In the rows, zero is written as 128.
Each named move below is a turn or a mirror, shown by a few rows before and after it. Which moves, in which order, take the first row of each later pair to the second? The first pair is answered.
move C:
[161 137 137 115 139 155 137 100  91 125 148 100 136 102  88] => [105 109 112 167 146 153  98 134 130 142 115  90 119 142 110]
[123 125 169 179 153 136 131 123 119 130 118 124 151 126 181] => [147 133 179 154 149 135 139 114 105 125 121 132 151 109 176]
[129 111 126 138 146 168 100 164 163 178 109 142 121 150 145] => [184 127 154  84 134 171 139 132 127 165 136 144 129 113 127]
[138  89 119 133 126 143 141 153 160 153 144 164 142 136 154] => [153  98 131 110 123 145 148 143 150 145 157 168 144 125 151]
move G:
[124 181 127 128 127  84 117 101  91 109  90 145 134 146 163] => [148 120 119 132 123 123 134 131 127 172 107 192 156 115 183]
[161 156 138 134 156 133 137 116 124 136 138 107 161  96  97] => [149 187 128 133 140 117 127 116 110 127 107 113 144 126 107]
[ 55  83  76 212 121  98 109 169 121 119 154  91 147 156 180] => [ 55  61  82 212 121 109 113 165 124 131 173  90 157 148 174]
move H:
[155 143 122 109 118 151 152 120 125 128 139 173 160 131 117] => [157 143 125 106 116 152 147 118 126 130 140 176 162 132 116]
[188 164 167  89 133 122 160  67  78 101 145 139 159  90 132] => [176 124 149  96 139 128 170  74 104 105 188 127 173  82  98]
[120 143 135 121 140 167 104 143 130 147  98 107 103 140 113] => [131 156 148 131 144 160 112 133 116 139  96  99 108 133 131]
[112 157 120 134  96  70 125 128  84 113  79 134 159 147 192] => [123 139 131 148 103  63 143 122  75  94 109 120 175 121 187]
Then:
(two moves a pair)
[117  84 129 149 152 140 140 127 142 117 180  89 133 115  86] => [ 88 129 106 141 135 128 107 127 140 106 137  90 106 167  77] => H then G
[ 96 139 137 138 130 134 125  99 120 107 154 104 116 151 116] => [131 160 143 110 110 128 139  97 109 121 132 142 119 140 135] => G then C
[153 127 173 143 151 136 159 121  96 120 118 124 135  93 170] => [126 143 161 144 148 112 147  98  84  86 134  94 129 109 139] => H then G
[128 149 104  96 113 126  83 137 149 155 118 154 114 148 101] => [156 136 112  80 119 140 108 131 151 159 141 161 120 127  95] => C then G
[158 132 162 116 148 152 142  97 128 131 139 109 130 120  91] => [149 161 155 129 139 122 139  90 103 112 119 110 126 128 116] => G then H
[ 78 108 112 128 103 127 102 149 135 143 128 129 142 124 138] => [123 139 138  88  94 128 131 122 100 131 137 149 147 105 130] => H then C
[116 137 122 130 138 127 102 144 128 133 103 128 113 159 142] => [160 141 145 101 130 122 144 113 102 116 134 130 133 123 130] => C then H
[ 57 110  95 185 125  73 127 126 121  86 155  82 149 139 131] => [ 47 122  68 176 117  77 100 142 134 107 128 102 127 164 122] => H then H
[ 83 156 112 163 131  98 121 127 104  96  94 115 122 141 160] => [ 84 129 112 177 138  95 140 122 106  87 135  96 139 119 145] => H then H
[163 160 131 123  88 143 120 156 142 135 118 139 106 166 148] => [183 143 152 128 105 150 144 148 136 143 136 145 123 136 157] => H then G
[153 135 160 121 137 155 127 130 112 140  89 154 134 116 175] => [153  88 160 119 149 164 146 127 128 139 147 133 147  94 135] => G then H
[142 122 118 102 113 127 127 133 147 150 130 156 132 115 120] => [127 107 120 112 129 134 132 123 155 137 155 125 131 109  94] => C then G
[188 142 168 117 151 167 153 116 131 164 133 141 153  93 141] => [103 144 147 187 173 149  93 140 146 144 103  95 134 160 142] => G then C
[144 152 119  70 117 132 121 109 122 125 138 129 104 142  82] => [155 169 129  78 114 125 120 110 113 134  97 150 112 136 120] => G then H
[146 160 174 114 141 139 133 110 106 110 107 109 110 122 144] => [109 140 170 154 152 138 126 127 114 110 104  89 116 126 157] => C then H
[130 129 133 121 112 149 132 119 117  84 118 122 100 125 119] => [120 109 121 135 113 155 119 139 139 106 101 142  99 132 144] => C then G
[125 151 135 167 121 100 134 152 124 142  80 166 135 135 168] => [173 129 154 131 126 118 171 132 115 149 127 169 157  89 145] => C then G
[168 156 151 132 112 125 155 116  97 117 120 147 155  94 172] => [137  99 144 172 138 147 141 148 143 143 147 124 159  99 167] => C then G
[131  84 131 170 136 143 104 169 159 178 123 161 156 140  87] => [144 131 154 167 137 135  96 165 133 170  68 174 141 157 126] => H then H
[141 168 160 115 138 110 131  92  78  71 132  73 103 138  95] => [ 80 120 131 173 149 115 104 123 122  91 131  63 104 163  95] => H then C
[ 84 106  57 140  97 101 106 130 152 123 135 137 127 151 105] => [139 138  77  85  82 108 133 107 126 115 148 156 128 124  84] => C then H
[160 136 159 123 159 185 119 124 124 124 149 135 121  91  88] => [144 178 135 123 135 165  97 137 115 130  83 164 102 128 135] => G then G
[122 120 137 124 145 115 162 103  96 107 165  94 143 100 115] => [ 72 101 104 154 148 119 117 143 128 126 134  92 131 136 122] => C then H
[147 134 161 123 118 123 165 112 119 126 128 133 148  77 170] => [129  90 123 126 116 134 159 124 158 148 163 133 152  78 129] => H then H
[ 88 154  92 134 116  86 100 139 119 116 103 117  87 172 166] => [134 172 127 113 116  79 145 106  80  89 121 116 102 134 175] => H then C
[131 164 136 125 129  83 134  93  87  64 148 101 138 109 122] => [156 101 117 129 123 119 137 147 137 156 128 178 158  80 181] => G then G
[ 99 113 111 161 151 105 129 130 112 103 155 109 131 124 122] => [133 143 120 123 135  97 145 107  86  95 146 126 138 114 130] => G then C
[ 69 172 109 113 144  95  96 105 137 100 109 100  80 175 104] => [100 196 135  96 140  92 122  85 103  87 110  98  90 156 108] => H then C
[101  76 127 169 151 143 122 158 157 142 146 109 150 124 133] => [ 72 135 117 172 139 113 101 140 129 109 104  95 123 157 141] => G then G
[129 154 138 131 136 125 134 117 100 108 116 113 114 134 117] => [137 150 142 137 133 124 134 129 108 128 100 139 128 120 153] => G then H
[164  98 157 113 161 174 145 141 124 131 155 116 161  80 124] => [136 139 145 114 161 148 127 116  96  82 154  72 147 109  96] => G then H
[143 102 143 133 133 151 137 142 137 148 118 153 140 118 143] => [129 105 137 125 142 152 137 125 139 120 151 117 135 121  95] => G then H
[113 141  98 105  98  64 133  86 112 105 190 109 156 129 117] => [ 80 119  73 140  89  67 100 122 150 136 147 140 149 151 159] => C then G
[ 99  98  99 135 134 126  99 149 153 146 129 130 129 147 113] => [138 109 123  96 131 133 127 112 130 122 165 116 138 115  84] => G then C
[116 141 161 156 162 133 111 121 101 110  96  79 108 141 145] => [132 132 169 154 166 131 128 102  95  95 123  74 122 113 132] => H then C
[162 131 146 126 120 131 122 105 117 120 125 126 150 126 158] => [154 136 145 129 116 120 119  97 110  99 133 114 146 130 147] => H then G
[146 142 174  88 174 144 136 147 118 120 154 165 149 108  70] => [ 84 169 145 130 169 119  87 168 125 107  92 154 131 168  94] => G then C
[105 111 135 143 137 159  55 146 133 144 101 162 132 146 138] => [108 113 149 139 156 156  73 115 119 101 145 110 132 134  86] => G then G
[122 148 181 151 156 158 115 126 116 113 106  79 106 143 104] => [126 153 185 161 151 151 122 127 106 130  87 107 118 135 152] => G then H
[130 124 146 121 141 137  97 134 151 129  90 135  86 134  97] => [140 137 174 138 151 128 122 117 119 115  91 130  98 120 115] => H then H
[101 107  94 159 101  88 132 146 146 132 142 151 146 118 157] => [123  94 109 144 116  93 149 125 135 120 183 130 153  98 126] => G then C
[141 171 139 102 125 115 141 109  95 105 132 125 122 112 130] => [ 95 153 121 153 140 109 107 139 113 110 111 113 114 142 159] => C then H
[108 111 121 151 133 147 102 129 156 149 131 139 130 142 134] => [119 137 143 151 137 137  97 122 138 140 100 139 130 142 159] => H then H
[142 171 162  96 121 100 147  89 101 112 124 116 143  74 120] => [ 95 161 134 142 110  94  98 136 135 147  67 140 131 110 169] => G then C
[109  85 171 178 185 174 118 138 141 131 139  71 133 123 128] => [ 87 123 162 171 178 154  96 134 131 112 120  61 105 156 109] => H then G
[149 137 166 119 136 133 171  81 129 102 121 105 144 110 100] => [138 151 157 126 126 109 162  79 121 102  99 115 146 114 128] => G then H
[107 123 103 131 142 100 132 128 134 105 139 114 138 130 112] => [114 117  99 132 135 108 129 142 147 132 122 150 142 122 130] => G then G
[135 150 118  94  95 118 128 139 116 131 116 197 115 153 142] => [128 156 134 115 103 113 133 131  99 118 106 187 120 150 165] => C then H
[110 101 122 117 147 136 106 117 140 112 162  85 105 146  55] => [127 125 126  81 132 147 108 107 133 114 145 103  98 156  51] => H then C
[107 118  99 144 114  98 153 112 125 102 170 120 186 108 135] => [112 113  84 120 106 104 146 119 142 113 177 130 182 117 119] => H then C
[114 168 125 121 121  93 137 111 105  96 117 123 125 129 147] => [105 156 121 139 127  93 136 112 113  93 119 113 127 122 154] => C then H
[124 115 112 103  88 135 126 139 146 123 184 143 145 128 114] => [121 149 118  94  83 136 105 149 144 133 132 161 122 148 133] => H then H
[ 92 137  53 127 120 116  80 108 139  90 154 129  85 146 109] => [119  80  56 129 126 144  96 135 171 130 177 154 112 117 116] => G then G
[ 87  93 107 148 143 130  97 138 168 111 163  89 118 146  69] => [161 146 140  70 124 135 130  96 128 100 162 120 109 125  52] => H then C
[ 92 136 131 161 120 126 146 101 112  94 155  82 113 131 101] => [132 177 127 117  90 116 156  92  95 106 122 132 114 120 136] => G then C
[124 114 109 144 131 164 124 158 137 141 124  80 146 117  98] => [111 146 101 146 115 149 114 160 131 139  88  90 132 135 117] => G then G
[188 184 177 105 132 137 152 122  98 144  86 138 129 137 141] => [107 130 145 190 156 128 119 162 144 149  86 111 134 159 162] => H then C
[145 144 135 155 133 143 127 117 128 120 130  83 145 143 121] => [164 163 133 140 118 142 130 113 118 122 115 107 143 142 130] => G then C
[114  78 131 154 122 162 105 173 140 110 187 115 113 118  78] => [121  97 121 121 104 164 104 171 141 122 175 141  98 129  61] => C then H
[104  83  91 162 120 116 105 166 171 130 150 132 155 156 154] => [114  65 109 155 135 135 123 161 175 136 175 117 156 141 122] => H then G
[130 103 103 139 143 118 174 111 143 152 169  94 120 106  76] => [ 93 141  91 156 136  87 144 109 132 132 134  84  96 145  89] => C then G
[ 88  95  67 141 138 124 103 152 141 120 172  62 134 106 103] => [ 81 120  45 148 115 109  80 166 149 144 115 107 123 128 160] => G then G
[141 124 139 109 114 119 149 104 111 113 153 105 140 114 126] => [109 145 118 132 105 105 118 123 120 119 105 117 122 146 156] => G then C
[ 88 139  88 141 107  93 105 137 153 131  94 147 117 157 124] => [110  86 110 137 137 115 134 124 153 126 167 105 142 118  73] => G then G
[135  96 125 117 176 140  79 123 145 141 148 100 140 142  55] => [145 119 121 100 164 144  69 124 144 147 134 111 134 160  48] => C then H
[105 125 153 158 143 107 155 175 122 133  63 147 105 115 172] => [117 106 179 155 164 116 178 150 113  95 129  89 112  96 105] => G then G
[154 164 163  96 126 148 133 111 103 109 121 116 118 130  96] => [ 95 132 140 161 138 149  92 148 142 124 110  97 116 157 111] => H then C
[135 108 114 159 137 132 143  91 138 123 173 136 152  76  93] => [114 167  94 168 105 103 108 101 127 126  90 171 127 121 150] => G then G
[ 94 117 103 150 128 128 124 161 139 105 109 119 170 145  85] => [124 163 113 104 107 115 139 136 115  94  90 136 168 141  94] => C then G
[158 156 182 101 123 144 135 103  99 114 119 139 129 121 101] => [148 174 173 102 115 125 127 106  92 104 104 145 122 137 113] => H then G
[172 118 142  99 141 129 170  97 104 104 197 120 140  79 118] => [145 171 112 100 101 101 131 125 108 139  91 180 121 130 188] => G then G
[ 87 119  94 115 115 114 138 124 154 128 164 127 117 116 114] => [ 90 157  97 104 104 115 113 127 149 141 117 143  96 143 134] => H then H
[146 163 160 125 141 131 122  94  88 100 128  94 117 134 121] => [ 94 128 135 162 155 127 102 118 123 108 132  78 121 145 131] => H then C
[121 101 131 121 105 136 106 117 156 169 131 156 148 135 140] => [120 102 130 113 115 146 106 107 156 154 151 128 143 137 101] => G then H
[138 109 142 146 137 148  91 156 156 189  77 149 140 134 168] => [191 117 171  99 134 149 137 116 121 171 119 149 156  88 148] => C then H
[166 139 126  64 130 166 117 115 153 138 158 133 110 140  65] => [112 155 107  95 129 144  84 131 161 131 113 122  95 189  80] => G then C
[134 132  98 113 100 101 178 122 115 119 169 140 160  99 114] => [128 154  88 116  80  90 157 132 113 123 126 159 148 118 138] => G then G
[164 157 120 112 123 139 140 100 103 151 123 171 169 102 161] => [132  94 110 154 158 161 134 127 144 160 166 132 178 104 136] => C then G
[181 110 150 106 137 157 183 111 141 145 179 142 158  84 117] => [ 67 147 118 180 148 118  96 130 150 108 113  89 116 179 127] => G then C
[152 109 122  90 115 172 122 139 162 160 143 147 107 133 117] => [147 141 127  83 125 165 112 116 145 130 145 120  93 139  87] => G then H
[160 156 135 115 123 174 124 126 107 125 123 103 142 146 118] => [149 152 123 130 121 173 108 139 126 134 105 112 134 160 135] => G then C
[118 126 131 169 156 128 169 113 110  71 124 108 161 131 190] => [142 129 138 157 145 130 178 116 105  77 116 134 165 125 199] => G then C
[110 126 126 134 128 160  98 150 149 143 107 138 105 155 122] => [111 117 140 134 143 160 105 135 144 122 141 106 103 140  93] => G then G
[114  99 143 107 144 127 154 156 112 155 161 130 149  71 100] => [ 79 104 121 122 138 128 115 181 144 173 127 129 133 103 108] => C then H
[166 132 122  73 117 144 145 124 134 142 150 161 126 115 105] => [ 87 127  96 133 130 132  97 150 161 135 118 130 104 168 114] => G then C
[137 128  89 135 109  86 152 130  41 120 133 112 141 113 138] => [107 103  64 159 114  87 140 149  69 129 147 106 140 125 129] => H then C
[191  93 117 106 105 109 181 105 121 116 178 153 166  71 131] => [152 121  93 106 102  90 163  88 113  74 188 113 147 105  86] => G then H
[119 174 143 140 154 128  95 143 148 119  80 126 113 166 140] => [145 112 164 126 182 158 130 145 167 130 157 104 132 118 104] => G then G
[133 132 112 176 164  84 141 129 109  93 103 106 136 158 143] => [150 123 108 156 159  85 169 119 110  91 151 104 156 129 112] => C then H
[139 116 121 132 116 101 176 100 129 152 165 136 135  80 138] => [119 165 107 130  90  78 153 102 104 137 113 143 114 115 163] => G then G
[137 174 128  93  96 137 132 118  84 119 120 125 115 160 104] => [132 148 114 117  92 148 120 154 112 164  94 165 123 159 142] => G then C
[146 154 156 133 133 134 148 104 113 133 112 130 115 125 174] => [137 113 150 153 142 154 151 129 137 155 132 130 123 119 175] => C then G
[145 117 141 110 132 165 137  90 108 123 126  72 137  95  86] => [109 161 115 110 110 140 105  90 103 114  79  84 115 139  92] => H then G
[105  97 104 156 133 118  98 169 152 127 166  95 142 134  96] => [150 147 129 109 113 107 134 127 104  91 174  95 142 116  78] => G then C
[113 108 130 159 157 150 120 138 133 177 111 117 117 125 129] => [149 157 146 118 145 133 140 102  89 138 124 108 113 119 112] => C then G
[ 95 116 139 160 144 149 100 146 137 120 120  79 116 152 108] => [100 102 133 161 136 153  99 159 156 147 109 107 122 144 133] => G then G
[ 82  52  91 160 118 116 155 149 153 126 150 146 175 115 140] => [ 60  82  78 152 120 106 131 135 150  92 154 117 146 141  85] => G then H
[117  83 147 158 159 161 122 142 144 141 149  93 129 134 112] => [121 162 162 135 141 131 122 110  93  96 125  79 111 152 106] => C then G
[114 170  97 103 116 121 106 116 138 110 123 118  86 149  83] => [138 180 109 103 110 140 116 130 131 142  71 163  99 141 148] => G then H
[113 129 140 142 129 106  98 153 148 163  95 144 121 147 114] => [143 104 161 143 143 123 126 150 149 170 121 141 133 113 121] => H then G
[113 152 132 151 125 112 122 129 104 123  86 123 122 139 177] => [113 120 139 164 138 110 154 124 104 109 135 100 152 105 160] => H then H
[128 166 137  88 117 157 127  92 117 121  83 127 117  97 133] => [102 134 119 119 120 166 105 123 151 159  70 141 114 109 160] => G then C
[134  72 123 148 123 145 142 133 149 155 171 158 181  87 139] => [118  97  96 134 110 154  95 150 165 182 117 180 148 131 131] => H then H
[ 84 118  95 159 150 134  99 141 123 139 136 105 117 163 131] => [104  99  99 157 153 144 106 160 135 166 132 129 126 156 152] => H then G
